Where one turn sends some rows of the set: a few examples, then the rows asked
q_355: [ -6,  -5,  10,  15, -15,  21,  11,  -8, -24, -15,  30,   3,  23,  -9,   6,
 -29, -44]
q_978: [-26,   5,  17,  19,  41,  -5,   1, -12, -23,   4,  21, -12, -10, -38,   7,
 -15,  12]
q_987: [ 11, -14,  21,   4,  -6,   5,  10,   4, -17,  -6,  46, -11, -10, -23, -13,
 -35,  29]
q_287: [-11, -19,  17,  23,   0,  26,  11, -14, -24, -31,  55,  -4,  26,  -7, -12,
 -32, -23]
q_888: [-13,  40,   6,  12,   4,  19,  -3,  -4, -27,  19,  26, -14,   4, -18, -10,
   5,   5]
q_216: [-28, -19,   4,   9,  15,  16,  29,  -9, -25, -34,  49, -14,  33, -16,  -4,
 -23, -17]
q_963: [  9,  -3,  16,   2,   9,   2,  27,   4, -12, -12,  48, -34,   2, -26,  -4,
 -11,  28]
q_254: [  4, -23, -24,   4,  30,   0,  -8,  -3, -38,   4,  51, -19,  -9, -13,  16,
 -31, -11]
q_333: [-15,  43,  16,   7,   7,   8,   2,   4, -25,  13,  31, -18,   4, -29,  10,
 -15,   8]
q_913: [  5, -27, -19,   2,  26,  -2,  -8,  -2, -32,  -7,  45, -30,  12, -20,  21,
  -4,  -7]
q_912: [-31,  22,  10,   1,   9,  10,   1,   2, -37,  16,  15,   3,  -3, -31,  -2,
  -8,  14]
q_104: [-24, -16, -11,  14,  -2,  12,  27, -21, -19, -15,  56,  -4,  31,  -7, -22,
 -31, -20]
q_621: [-16,  -3, -12,  11, -12,  15,  26, -17, -21,  -1,  31,   4,  23,  -5,  -5,
 -19, -43]
q_92: [ 16,   3,  -4,   5,   0,  14,  14,   2, -14,  -6,  49, -35,   1, -10, -32,
  -7,  19]
q_417: [-17,  30,  15,   6, -12,   4,  -7,  -1, -25,  21,  27,   2,   4, -28,  -1,
 -20,  13]
q_108: [-25,  14, -16,  18,  26,  -2,  -4, -20, -15,  15,  22, -21,   7, -25, -24,
   4,   7]
q_427: [-22,  -2,   0,   5,   8,  15,  33,  -4, -26, -18,  26,  -9,  24, -17,  16,
 -18, -40]
q_975: [  2,  -1,  -5,  -1,  22,  23,  17,  15, -30, -13,  41, -28, -17, -12, -30,
 -27,  17]
q_576: [-20,  -8,   3,  17,  18,  17,  29, -14, -24, -21,  62,  -6,  13,  -7,  -7,
 -51, -25]
q_977: [ 18, -30,  -4,  11,  11,   2, -24,  -5, -31,  -6,  49, -18,   4, -15,  18,
 -19,  -9]
q_222: [  8, -25, -35,   3,  12,  -1, -15,  -8, -30,   7,  50, -20,   8, -10,   0,
 -14, -10]
q_380: [-13,  15,  -2,  19,  13,   9, -29,  -2, -26,   8,  29,  -8, -11, -21, -23,
 -47,   0]
q_264: [ -3, -20,   4,   3,  14,  11,  24,  -5, -27,   1,  36,  -4, -19, -17, -28,
 -15,  29]
q_534: [-19,  34,   8,   5,   7,  26, -13,  12, -40,   9,  20,  -5,  -5, -21, -12,
 -16,   5]
q_350: [-17,  -8,   8,  18,   5,  16,  33, -24, -25,  -4,  27,   7,  13,  -9,  11,
  -9, -39]
q_214: [-17, -18,  13,  28,  18,  18,  34, -31, -23, -16,  58,  -1,  15,  -5,  -6,
 -20, -20]
q_262: [-16,   3,   1,  10,   6,  21,  26,  -5, -29, -10,  33,   1,   8,  -8,  11,
 -42, -47]
q_109: [ -4,   7,  13,  26,  -7,  -4, -28, -19,  -9,  10,  28, -10,  13, -27, -15,
 -12,   9]
q_447: [  9, -33, -11,  14,  23,  -3,  -7, -20, -32,  11,  49,  -9,  -7, -13,  16,
  -9,  -6]
q_651: [-15,  24,   6,  11,  26,   2, -17,  11, -19, -12,  29, -38,   9, -35,   2,
 -30,   0]

q_651 moves to q_108
q_913 moves to q_222
And these:
q_262 moves to q_350
q_287 moves to q_216
q_333 moves to q_888
q_963 moves to q_92

